rotation ticks, each row followed by its count of ticks
The counts run from 0 to 349.
[-18  32 -14  13  12 -18  40  13   7 -15  -8 -11 -30 -68  10  33 -17  28
 -14  24  15   7  -2  21 -20 -11 -13 -12  28 -32 -30 -32   3 -20   3  16
 -21  43  39 -34 -27 -14 -12 -19  13]	97
[ 31  -1   7 -13  28 -22 -27   8 -35 -27   8 -18  12 -18 -14  27   9  14
 -17  -2 -31  24  -8  -7  17  -3 -12 -40  36  -5   7 -22   0  36 -11  25
 -41 -32 -25  18 -21  32 -15 -52   4]	281
[ 11  -1 -26 -18 -24   9  14   3 -28  17 -30  -7 -33  24   8  36  -7  24
 -10  16  39  -9 -12  15 -29 -20   8   5 -13   5 -18  10  25 -11  26  17
  50  13  49 -49  24 -10  12  54   0]	332
[ 30  38 -19 -10  11 -20 -38  35 -36  -7 -22 -39 -11  -7 -31  46  16  35
   5 -19  17  -4 -25  -9  -8 -43  -1 -27  25  15 -14  12  18  33   0  43
  -7 -31   2 -27 -22  12  17  -9  -1]	303
[ 25  27 -23 -17  -3  -6 -21  33 -30   5 -29 -32 -19   6 -29  52  11  39
  -1 -20  37 -13 -18  -6 -16 -43   2  -3  15  17 -18  17  32  15   6  29
  19 -12  22 -45  -8  -2  19  20  -5]	314
[ 37 -20  11   2  -9  23 -38  -3 -25 -16  11  44  -7  19  -8 -21  -5  -5
 -19  -4 -48  24  14 -26   1  -7  28  17 -26  30 -22 -15  11  31  31 -30
  48 -36  23  15   6  -4   7   4 -47]	146
[ 29  34 -26 -20   6 -16 -34  40 -40 -10 -28 -42 -11  -7 -29  37  14  26
   9 -14  18   1 -29   0  -4 -41  -9 -25  25  12 -13  11  28  38   5  37
 -10 -28   7 -27 -18   5   1 -11  15]	304
[ 36 -19  10   2  -4  24 -32  10 -28 -24  -1  49   0  20  -2 -24  -8 -14
 -19  -5 -49  25  17 -25  -3   1  26  19 -17  24 -25 -15  11  31  34 -40
  41 -33  25  13   0 -15   1   5 -44]	145
[ 36  25   5  -3  38 -13 -30  27 -31 -19   1 -21  16  -5 -35  37  16  26
 -12 -29 -19   4 -14 -25  16 -18  -3 -28  41  -1  -6  -6  19  31 -23  29
 -35 -33 -17   1 -29  14   9 -40 -17]	290
[ 25 -13  23  -4  36 -18 -14 -10 -19 -19  23   6  26  -8 -22  30   3  20
 -34  -2 -41  21  14 -27  22  17  -9 -33  42 -11  12 -26  -5  11 -19   3
 -31 -28 -36  25 -23  39  -2 -51 -17]	273
[-22 -46  -9   2 -18 -11  31 -20  39  17  -1  35  13   3  18  -1 -18 -20
  -4  31  17  -7  22   0 -16  25 -29  16  13  -2  18   0 -41 -22   7 -58
 -13  34 -27  -8 -32  19 -12  16  44]	236
[ -8 -61  -4  -3 -19 -20  15 -39  20   4  16  39   8  -7  16  15 -19  -4
 -21  41  -5  10  30  -6  -1  21 -24   0  15   1  27 -16 -45 -22  11 -47
  -9  12 -38  11 -16  44 -17  -6  26]	246
[ 33  -5  -4  14 -10  21 -28  24 -26 -24 -12  58 -17 -20   0 -16 -18 -23
 -16  33 -29  35   3  -9 -18   1  -3  22  -2  14 -33 -26 -11  33  49 -44
  23  -1  47  -6 -24 -13   1  -1 -11]	132
[-17  -2   8 -23  -2 -10   8  -5  12   3 -24 -32  -2   9  -5  47   2  24
 -22 -25   5   0   8 -20  -9 -32  18  -5 -15  -9  37   4  18 -21 -11  42
 -21 -33 -44   2  19  47 -51  13  37]	61
[-29  26  -3  -8  18  -9  49  -1  26  -3 -13 -39  -6 -19   0  45  -4  43
 -33 -32   9 -13  13 -15 -10 -16  18  -6  12 -32  -1 -12  38 -40 -27  32
 -26   3 -19 -23  -2   8 -35  -1   9]	76
[  5 -57  13 -11   4 -21   6 -28  -3 -20  20  22  14 -11   9  18 -16   0
 -35  34 -30  23  24 -10  10  25 -20 -23  27  -4  20 -32 -29  -2   1 -26
 -26 -10 -43  29 -15  48 -27 -33  18]	258
[ 23 -31  16  -6  24 -20 -11 -23  -9 -17  27  10  17 -10  -9  31  -3  16
 -35  12 -41  23  21 -24  22  15  -6 -30  34  -5  15 -32 -15   4 -14   0
 -22 -23 -40  26 -14  49  -6 -46 -11]	268
[-30  29 -20  -7   6 -23  45  -2  17 -11 -12 -32 -30 -48  16  38 -12  40
 -21   6  17   2  -1  19 -15 -21   0 -18  13 -30  -9 -28  25 -27 -11  42
 -21  23   0 -28  -7   2 -33 -21  23]	85
[ 10 -14   2   8 -11  32  45 -10 -19  11 -22  19 -27  38  18   3 -10  -8
 -29  18  13  -5   5   4 -16  21  21  16 -22 -30  -8  -4  22 -32  14   1
  35  32  60 -29  27 -23  -1  54 -14]	347
[-24   4 -12  28 -14 -21   8 -14  45  43  -5 -15   2   3  16 -18   8  -6
  58  11  50 -43 -26  20  -5 -14 -13  14 -16  -1   8  37 -37 -31 -19  15
   1  31 -12 -11  -5 -10  14  30  34]	211
[-18  22  -2  15   6  -8   7  -7  18  22  -5 -52   4  14  23 -45  19 -17
  59 -22  27 -39 -30  35   5  -8   1  -3 -21   0  -5  41  -5  -1 -30  51
  -2  14  -8   7  13 -35  -6   8  17]	195
[ 11 -30  22 -18  -1  16 -11  11  -8  -1 -39 -14  23  39 -12  21  10 -19
  -6  -7  -3   8  -2 -28  -1  -4   0   4 -22  -4  43  17   1   2   2  26
 -36 -33 -47  17   7  42 -46  27  52]	45
[ 21 -28  31  -5  15  29 -13  11 -12   6 -33  -5  33  55 -28  20  13 -23
 -10 -13  -3   6   1 -45   8   7  -6  11 -12  -6  41  25  -6  -3  -3   5
 -34 -34 -43  14  10  33 -20  32  29]	41
[ -8 -13  10 -20  -3  -2   3   4   7  -4 -31 -28   8  24  -3  35   4  10
 -17 -19  -1   2   8 -21 -12 -23  16   1 -22 -12  43   5  20 -12  -5  38
 -30 -37 -50   9  13  46 -60  13  51]	56
[-14 -11  13 -23   1   3  14   9   5 -11 -40 -30  14  26  -8  27   5  -1
 -20 -32   1   2   6 -27  -7 -15  12   3 -16 -15  34   7  26 -12  -2  32
 -37 -30 -46   9   7  33 -67  15  49]	57
[ 30 -25   5 -16 -15  14 -37  -9 -36 -23   3  13  -4  23  10 -39  -1 -11
  -3 -10 -53  21   5  -1   5  -9  30  -1 -33  32 -15  -9  13  47  29  -2
  48 -42   7  28  25  -6 -20  -4 -28]	154
[ 32  -1  16  -5  40 -13 -25   4 -27 -24  20  -9  17 -13 -24  35  11  22
 -28  -8 -37  16   4 -27  23   2  -2 -34  39  -7   4 -21   1  18 -21  21
 -33 -34 -27  17 -22  36   2 -51 -17]	279
[-24  14  -8  32  -7 -16  15 -11  51  46   3 -15   6   9  10 -17  10  -4
  52  -1  50 -48 -20  13   0 -14  -6  19 -10  -2   5  43 -34 -34 -31  14
  -1  31  -7 -13 -12 -10  22  25  19]	210
[ 20  -5  15  -4   9   9 -17 -20 -21  -4  11 -26   6  38  10 -38  19   3
  14 -45 -37  -8   2  -3  21  -5  43  -4 -35  24 -11  14  33  19 -16  34
  36 -37 -11  28  39 -28  -2  -5 -47]	169
[-23  29 -14   6  13 -17  38  -5  22   0   3 -23 -33 -57   4  53  -9  54
 -18   5  15  -4   5   9 -10 -22   6 -20  17 -30 -13 -27  17 -41 -22  34
  -9  26  12 -30 -10   5   3 -13  -3]	89
[ 16   1 -26 -15 -13  11  12   8 -27  21 -29 -10 -30  25  -6  37  -5  27
 -18   4  41 -16  -6   7 -22 -19  13  11  -6   6 -16  13  35 -14  17  13
  46  14  49 -51  12 -17  12  56  -7]	331
[  7   0   4  -4   1   1 -14 -19 -16  -6   1 -47   3  22  23 -47  18  -7
  38 -34 -17 -14 -15  26  17  -8  25 -12 -32  17  -4  17  22  22 -15  59
  28 -27 -16  32  43 -31 -17  -5 -20]	177
[ 33   4   3  23  -5  18 -23  30 -14 -14   1  65 -15 -18 -10  -3 -12  -7
 -17  28 -23  30  11 -22 -16   1   2  24  -1   7 -31 -23 -13  13  32 -48
  22   2  54 -12 -27 -12  27   3 -31]	128
[ 11  21  -9  28   6  12   6  29  -8 -17  -3  40 -27 -52  -3   8 -22  -6
 -14  41  -1  17  -5   3 -23   1 -15  11  22 -17 -36 -35 -17   4  24 -29
  -4  37  63 -28 -42 -21  15  -9  -4]	115
[-28  10 -10  28  -4  -7  26  -1  53  33 -12  -4  13  15   9 -22   9 -23
  41  -4  52 -46 -15   8 -10   5 -15  26  -2  -6   3  39 -24 -34 -20 -13
 -15  38  -8 -17 -25 -20  12  31  30]	214
[ 31 -31 -18  10   3   1   0 -29 -30  18  16   5  10  37   8 -19  11  -4
  25  21  16  -9 -13  15  40  21 -41 -34  30   7   1   9 -35 -17   4 -40
  17  20 -16 -18  -4 -22  74 -11 -15]	2
[ 31 -37 -18   6  -2  -1  -3 -27 -38   5   2   0   4  29  17 -33   8 -17
  29  32  16   4 -23  29  32  26 -47 -39  31   7   4   7 -41  -2  18 -29
   7  22 -14 -13  -1 -24  53 -15  10]	4
[ 40 -34  -4  18  10  10  -2 -17 -32  12   8   9  15  44   0 -22  17 -18
  19  17  13  -7 -14   9  38  35 -45 -24  30   5   7  14 -31 -16   7 -38
   7  19 -17 -16  -6 -22  70   0 -11]	7
[ 29  40 -20 -13  14  -4 -23  47 -32  -6 -30 -30  -4   8 -38  40  17  30
  -2 -34  27 -12 -17 -15  -5 -31  -1  -9  29  12 -25  19  40  24  -5  23
  -6 -22  11 -43 -27  -9  16   1 -10]	307
[ 14 -41  14 -11  25 -13   6 -14 -14 -28  16  19  23  -8  -3  15  -8  -6
 -35  13 -42  28  28 -12  14  34 -17 -24  41 -14  13 -34  -9  13  -4 -21
 -40 -13 -38  28 -23  28 -27 -47  10]	265
[  9 -17  29 -11  12  25  -5  17   2  -1 -29 -11  31  52 -22  28   9  -6
 -21 -25  -3  -2   8 -50   0  -4   8  14 -10  -7  45  20   8 -10 -10  16
 -36 -41 -46  15   5  37 -35  31  30]	47
[  9 -15  -4  -3 -22  17  28 -16 -22  20 -19  11 -34  28  20  21 -10  14
 -21  27  22  -7   2   9 -18   3  22  12 -26 -21  -8  -2  18 -27  20   9
  52  30  60 -31  32  -7   8  60 -10]	343
[ 35 -22  -3  -5 -16  18 -35   8 -36 -29  -7  45 -11   7   5 -33 -15 -20
 -13   7 -48  35  11  -7 -13  -4  14  10 -23  29 -21 -23  -1  47  46 -29
  41 -26  28  16   0  -6 -15   0 -18]	143
[-23  24   1  26   8  -5  21  -2  43  37   1 -34  15  19  10 -29  21  -9
  51 -18  42 -51 -29  10   1  -3   2  15  -8  -2  -4  43 -12 -26 -39  22
  -6  26 -10 -11  -8 -38  15  24   6]	203
[ -7  13   4  -2  10  -1  11 -12  -1  -3  -5 -54  11  23  20 -53  18 -17
  46 -41  -5 -29 -22  31  17  -1  21  -7 -24   7  -8  26  23  11 -27  54
   7  -8 -11  20  26 -46 -18  -4  -6]	184
[ -9  37  -9  28  15 -11  29  10  15  -2  10   2 -35 -56  -6  40 -12  44
 -17  27  14   6   0   3 -11 -13  -4  -6  26 -29 -29 -32   2 -37  -9  11
  -9  41  41 -37 -27 -10  20 -14 -14]	100
[ 29  35 -28 -20  -1 -16 -33  39 -39   2 -31 -39 -18  -2 -26  45  12  34
   6 -22  32  -5 -23   1 -11 -45   0 -13  15  15 -20  17  26  29   3  39
   4 -16  14 -42 -14   6  13   3   8]	309
[ 30   3  -5  21 -11  10 -20  30 -25 -19  -7  52 -25 -31  -3 -11 -18 -14
 -14  42 -18  36   5  -6 -24  -2 -10  17   1   5 -35 -31 -19  26  45 -38
  17   9  54 -11 -28  -7  12  -3  -7]	126
